Rows are one point carried round by a steady rotation, each followed by how many ticks it has turned.
The counts run from 0 to 426.
[  0  16  50 -26 -18 -32  18 -22  -7 -12  15 -38  16 -30  -9 -24 -16  -3
   8  13 -21  37   4  31   9  19  13  33 -24  38  49 -35  32 -21 -20 -32
  11 -20  30 -38 -19   5 -53 -35  27  15  20 -21 -36  16  53  -1  25  44
  -6  30  34 -47  26  -6   8 -20   1  18 -41  33  12 -14 -26 -56  17  24
  25  -2 -26  23 -40 -10   2 -23   7] : 145
[  0  18  20 -19  11 -31  37 -11  -7 -17  15 -34  23 -39   7 -21 -29  -7
   3   0 -42  36  10  18  21   7  24  23 -35  12  36 -51  25  -9 -18 -32
 -14 -31   9 -42 -17   7 -40 -57   6   8   9 -23 -30  -1  69  -7  21  49
 -13  29  35 -36  29 -16   6   1  14   6 -38  11  -2 -13 -25 -30   9  29
  11  15 -29  30 -37 -45   6 -13  41] : 120
[ 23 -13  11 -15  25 -33  46  -7  -1  45  24 -26   7 -32  20  23 -59 -15
  -3   3 -19  31  20  16 -16  -2  -7  21   0  28  30 -11  60  -9 -16 -27
 -37 -34  -7 -32 -28  -5 -49 -43  -6 -33  16  -9 -30   5  53  -8 -15  30
 -28  27   9 -38  33 -33  56 -20   8  11 -16  17   6 -15 -25 -39   1  25
  27   7 -43   3 -30   0  23 -17  35] : 377
[ 10   2  30   2  16 -41  26  -8  34  42 -21 -25   5 -27  28 -35 -46 -25
  -8  -8 -11  20 -19  15   6  -3   6   7 -35  45  19 -10  31   0  -3 -25
   8 -44  23 -11 -16  17 -52 -44  -5  -4  19 -32 -29 -13  66   4  -4  16
 -17   4  19 -16  43  -2  51 -17  24  25   9  28  -6 -36 -28 -52  23  30
  29 -11 -22  11 -32   3   9 -61  23] : 28
[ 29   8  35  -8  19 -27  33  -7  31  39  -7 -19 -14 -36  20 -12 -34  -6
  -3  -1 -16  32   5  -4   9   4   7  23 -42  43  21 -27  17  -1   2 -19
  10 -33   6 -33 -12  25 -59 -55  10 -13  25 -16 -38   3  61   1   9  16
 -27   1  43 -38  39 -17  49 -13  16  21  15  39 -30 -44 -33 -37   4   0
  42   0 -14  -4 -26  -4   2 -54  23] : 117
[ 48 -10  40 -10  -1 -34  34  -7  13  41  -1 -31 -19 -28  21   0 -38 -19
 -12  -5  -1  32  -6  32   9 -12 -18  46  -6  47   9  -7  38 -16 -18 -27
   8 -38  10  -6 -15   5 -68 -33   8 -19   6  -7 -24   4  47   8  -1  41
 -10  14  28 -32  36 -24  46 -41  14  19  -9  30  -1 -16 -24 -48  35  18
  52 -21 -12  15 -28  22   4 -33  13] : 130
[-19   6  31 -25 -31 -54  30   8  -7   4   6 -38  23 -30  15 -23 -36 -20
   2  16 -18  17  -9  28  14   6  -9  30  16  36  32 -21  44   1 -43 -55
   5 -43  35  -3   3  -8 -26 -40  22  -3   9 -25 -44  -9  32  35  19  29
  -2  25   6 -36  29  -7 -14 -42  -5  23 -11  41   0   5 -40 -66  16  22
  23   6 -33  24 -34  26   8 -15  21] : 215
[  2  -2  35 -24 -12 -44  42  12 -22  13  29 -26  12 -35   9  -5 -36 -17
   8  20 -40  22  11  34   4  11  -2  44  14  24  37 -38  29   4 -30 -45
   2 -25  20 -17   4 -10 -27 -54  33  -5   4  -5 -47   0  44  26  29  28
 -22  28  27 -61  19 -28   8 -41 -11  22  -7  35  -9   2 -40 -63  -7  -2
  33  10 -36  13 -40  23   6  -8  16] : 303
[  1  13  44 -14   4 -73  39   2  20  28  -2 -34  32 -14  22 -35 -57 -24
  -6 -12 -21   3  14  20  12 -10   9  17  10  26   5 -19  32  -9 -43 -47
  24 -40  34  14   7  11 -45 -30 -17  11   3   5 -44 -39  28  28  19  30
 -11  19  13  -8  58  -3  17  -8  13  -4   3  25  11  -5 -26 -56  33  20
  45   2 -17  20 -24   0  10 -37  43] : 369
[-29  -2  17  -6 -14 -52  12  13   3  12 -21 -18  21 -16   2 -18 -47 -37
  -4   9  -3  43 -15  11  21   7   7   8  -8  33  45   2  49   9 -27 -47
  -7 -49  25  -9 -12  -4 -27 -51  18 -25  28 -38 -44  -6  48  40  11  26
 -17  24  16 -32  40   3  -3 -30  -2  14   5  39  -8 -48 -51 -47  12  29
  18  10 -30  11 -34  15   8 -33  27] : 114
[  4  10  -5 -30   3 -50  32   8  -7   0  23 -20  13 -24   4   6 -56 -20
  -7  -3 -43  42  -1  23  29  -9  20   7 -26  15  18 -15  40  -9 -37 -53
 -16 -34 -16 -14 -20  -2 -43 -49  -7 -21   4 -16 -35  -2  58  -6   2  66
 -16  33  32 -18  37  -7  12 -13  14 -26 -32   8   7 -28 -11 -17  14  58
  15  21 -23  15 -25 -27  12 -15  42] : 222
[  9   9  42 -10   6 -55  36 -17  22  31 -11 -24  24 -10  12 -36 -46 -12
   2 -22 -24  21  25   3  11  -7  13  13  -5  22  12 -36  22  -9 -26 -37
  33 -34  27   8  10  34 -57 -24 -21  17   6   5 -58 -41  29  24  34  27
 -13  19  31 -10  60  -1  31  14  18  -5  -5  20   8 -28 -29 -43  25  18
  49   9 -15  17 -27 -15  -2 -43  28] : 167
[-15   5  11 -21  -2 -62  15 -19  -4   4  -5 -11  23 -18   4 -24 -48 -34
   7   2 -24  58 -15  48  19   3  20 -14 -24  41  35  -9  33  -1  -9 -38
  -2 -54  18 -26  -8  17 -33 -46  -4  14   9 -42 -22  -5  70   3  10  48
   1  14  38  -2  15   4  13   3   6  10 -32  22   5 -34 -18 -32   9  41
  25   0 -32  21 -31 -27   4 -31  37] : 183
[  5  26  33 -38   3 -52  28  -8  -3  -7  22 -36  22 -27  10 -15 -40  -3
 -10  -6 -45  16  25   9  27  -6  28  24 -27  15  28 -58  22 -12 -36 -33
  -5  -8  20 -13 -18  -7 -52 -46   1   3  13   4 -37  -8  46 -10  28  53
 -15  16  26 -39  24 -28   3  -9   9 -21 -34   7   5  11  -2 -38   4  22
  22  30 -21  31 -38 -34  11 -21  42] : 235
[  8  -7   8 -11  39 -37  47  -1   2  53  17 -11   4 -29  26  21 -59  -8
  -8  -4 -26  26  22   8 -17   3  -3  10  -7  26  31 -30  37   7  -9 -31
 -35 -38  -5 -33 -19   0 -25 -66   3 -25  19  -8 -25  -3  48   3   1  14
 -37  24  27 -46  33 -31  49  -1  15  22   5  18 -11 -18 -19 -33 -28   3
  31  21 -40  -5 -26 -17  13 -18  54] : 48
[-10   2  24 -26  13 -54  57   1 -22  18  33 -19  27 -29  14  -3 -43  -3
   5   8 -51  32  24  31  -2  15  11  16  14   8  38 -45  18   9 -21 -50
  -4 -35  14 -26  10   9 -19 -56  12  18  -8  -1 -41 -22  38  30  39  25
 -20  37  32 -37  25 -29   7   6   1  14 -14  20  -3   0 -38 -38 -23  -4
  38  17 -49  17 -28 -26   2  -4  48] : 366
[ 23  -3   4 -27  36 -38  32   5  18  59  21 -21  -8 -39  22  11 -65 -14
 -11   6 -34  31  20  -3   0  -3  13  18 -15  27  30 -22  46  12 -14 -30
 -25 -18  -4 -32 -16 -12 -47 -56  -7 -36  33   2 -34   5  58 -10  -7  26
 -39   7  11 -43  36 -32  53 -16  14   8   5  12 -12 -20 -12 -41 -14  13
  24  33 -27  -4 -25   7  23 -28  43] : 47
[  5   7  34   2   9 -30  41 -39   6  14   4 -18  11 -24   5  -2 -34   7
   5 -11 -13  54  22  14  -2  22  10   9 -21  43  25 -25  24 -18 -14 -33
   5 -43   8 -43 -22  31 -56 -33   9   2  17 -22 -30 -18  50   6  30  41
  -7  37  46 -38  52 -13  33  24  14  16 -29  31  -1 -34 -27 -19   2  26
  44  -5 -34   2 -19 -32  -2 -16  46] : 207
[ 54  10  56 -20 -10 -34  42 -12   5  36  16 -36 -15 -31  23  -8 -32   0
  -4  -4 -27  21  10  26   8  -5  -4  43 -10  43  10 -33  16  -9 -17 -26
  16 -33  11  -8  -4  11 -65 -43   8   0  11   6 -32   2  48  11  16  35
 -13   8  44 -42  27 -29  47 -36  19  19 -11  30  -9  -2 -21 -56  18  -2
  53 -18  -6  11 -31  16  -8 -40  14] : 16
[-15 -19  -5  -9  33 -45  44 -20  -5  47   7  -4  30 -28   8   9 -71 -15
  10  -3 -23  51  26  16 -15  13  -4  -6  11  23  40  -6  48   3 -22 -34
 -16 -40  -5 -34 -12  16 -29 -37 -16 -11  15 -18 -39 -16  46  20   9  13
 -22  41  20 -25  48 -14  44  14   2  20  -9  25  11 -38 -30 -25 -14  27
  37  19 -47 -12 -19 -17   6 -16  46] : 137
[ 25  10  42 -13   4 -47  40 -22  16  40  -1 -26  12 -25  11 -26 -41 -14
  14 -11 -21  34  22  32   6   1  -2   5   3  37  12 -24  25 -10 -18 -28
  38 -41  17  -2   7  32 -71 -20 -22  23   1   5 -46 -35  41  17  28  31
  -4  23  38 -14  47   1  38  13  17  11 -19  27  14 -26 -22 -41  24  16
  59 -18 -19  11 -31   0 -11 -34  19] : 168
[ -2  18  14 -26   2 -54  14 -28 -17   7  10   0   9 -27  -4   5 -47  -9
   5  -1 -23  63  10  25  18   9  30 -10 -15  31  34 -26  16   1  -6 -36
  -6 -40   3 -32 -16  23 -38 -54  12   9  17 -28 -18  -8  58   6  35  46
  -7  29  56 -30  28  -8  17  16  -1   0 -25  19  -2 -47 -18 -11 -13  21
  37  11 -31 -12 -25 -35  -6 -24  55] : 94
[-17   2   4   1  12 -36  44  23  18  11  -2 -24   4 -22   9 -11 -41 -16
  -3   1 -34  24  -1 -21  13   7  19  18 -26  16  32 -27  49   2 -41 -46
  -7 -29   2 -20 -24  -2 -32 -61  10 -40   6 -22 -56 -22  50  19  10  29
 -24  30  21 -33  67 -19  12 -12   6  -4  11  18 -19 -46 -40 -21  10  37
  18  29 -16  11 -21  -9  18 -20  41] : 292
[-18  -5  19 -14   9 -32  28   6 -14  22  11   0  12 -33  -3   2 -35 -18
  14  19 -29  45   6   9  -8  20   9  15  -9  32  60 -27  30  17 -12 -34
 -19 -28  17 -40 -14  -9 -29 -68  26 -12  29 -24 -36   7  60  25  18  15
 -34  26  30 -61  21 -24  15 -17 -10  32   2  37 -20 -30 -41 -42 -24   1
  28  24 -43   2 -41   7  -1 -17  25] : 404
[ -4  16  25   0  23 -59  23  -7  27  41 -21  -1  14 -19  18 -16 -65 -21
 -13 -16 -19  25  12 -10  14 -11  18 -14 -15  27  17 -22  20  15 -17 -41
  11 -42  19   3   3  25 -45 -51 -17  -4  11 -12 -37 -37  38  22  15  16
 -25   8  36 -15  69 -11  36  13  14  -8  22  29 -14 -49 -28 -34   6  15
  42  19 -23   1 -19 -16  -2 -51  55] : 382
[ 25  14  43 -21 -19 -38  49 -11 -14   1  17 -47  -2 -36  13  -5 -13  -4
  -2   8 -19  31   0  41  13   5  -1  45  -8  44  23 -34  28 -26 -28 -46
   9 -32  22 -30 -11   1 -52 -38  29   5  -2 -13 -27   8  47   6  21  53
   0  26  35 -46  15 -22  15 -24   7  21 -42  28  -3   3 -26 -47  18  23
  37 -14 -35  24 -21  -6   3 -18  25] : 347
[ 17   0  37 -19   4 -42  47 -13  -2  38  32 -38  11 -30  15  22 -42   1
 -11   2 -13  15  33  16 -21  10 -18  41  27  41  34 -29  43  -3 -38 -40
  -7 -24  17 -26 -18 -12 -44 -38  11 -14  19  10 -31   8  30  13  13  27
 -22  26  10 -52  27 -37  38 -15  -1  21 -18  33   6   8 -21 -62  -3   4
  43  10 -36  -3 -16   7  19 -11  32] : 61
[ 33  -7  15 -11   8 -49  34 -11  -3  53   5 -14   1 -19  14   8 -57 -21
   5 -17 -14  49  -3  40   9  -7  -5   0  -3  36  10  16  39 -12 -15 -34
   9 -54  -7  -2 -11  26 -62 -35 -16  -9 -16 -15 -23 -13  45  12   9  48
 -12  27  40  -1  47   0  57  -3  16  11 -20  20  12 -31 -20 -20  23  37
  59 -21 -25  -3 -21   0  -3 -27  30] : 67
[  1  15  28 -23  30 -33  24  -2  17  28   6 -25  12 -27  17 -38 -49 -20
  -7   4 -49  13   7   4   5  -9  26  16 -46  26  34 -42  37   5 -10 -12
 -12 -13  30 -25 -18  -2 -47 -60  -4   6  30 -12 -42   4  70 -20  -5  18
 -28  -4  10 -35  17 -14  43 -21  18   4  -9  14   5 -14 -12 -71   1   7
   2  31 -18  25 -51  -4  16 -57  16] : 274
[ 15  -2  22  -8  27 -55  33 -19  -6  42   1   4   6 -21  21  -1 -58 -24
   4 -16 -21  44   1  31   8  -8   8  -9 -19  29  14 -10  18   1   5 -29
 -13 -63   1 -16  -3  34 -47 -55 -14   1  -5 -22 -17 -17  55  19  11  32
 -16  24  50 -14  41 -10  49  11  14   4  -4  16 -10 -42 -20 -20   8  19
  46 -11 -36   6 -28 -27  -2 -33  53] : 181
[ 20  22  56 -18 -15 -41  21   9  16  28  -5 -28 -12 -24  17  -5 -32 -12
 -16  -6 -13  10   7 -13  15 -11   3  40   2  35  17 -26  37   2 -42 -42
  12 -23  20   8 -13 -10 -59 -46  15 -27  20   7 -45  -6  29  19  20  37
 -14   6  31 -44  48 -26  23 -47   6  -2  11  33 -15 -10 -23 -59  29   8
  40  11  -2   7 -23  28  12 -37  25] : 217
[  1  29  25 -41  -8 -52  22   2  16   4  17 -36  10 -30   8 -43 -36 -21
 -13  20 -48  29 -10  31  19   5  20  17 -30  40  29 -32  29  10 -22 -35
  24  -8  37 -23   1  -1 -41 -45  -1  20  23 -14 -49  -3  73 -15  14  33
  -4  -2  26 -27  15  -2  11 -25  18   7 -26  18   5 -18  -8 -62  12  21
  12  19 -10  23 -44   3   7 -53  15] : 387
[-20  10  24 -26   8 -70  50   9 -16   4  18 -28  38 -21  14 -20 -51 -24
   5   3 -52  11  10  22  11  10  15  13  12   6  27 -40  15   1 -38 -59
   3 -39  25  -5   8   6 -18 -58  -2  20  -7   0 -49 -29  32  32  34  27
 -18  32  23 -30  38 -20 -15  -7  10   3 -10  13  -8  -1 -34 -34  -5   9
  34  19 -41  29 -29 -18   2  -9  52] : 367
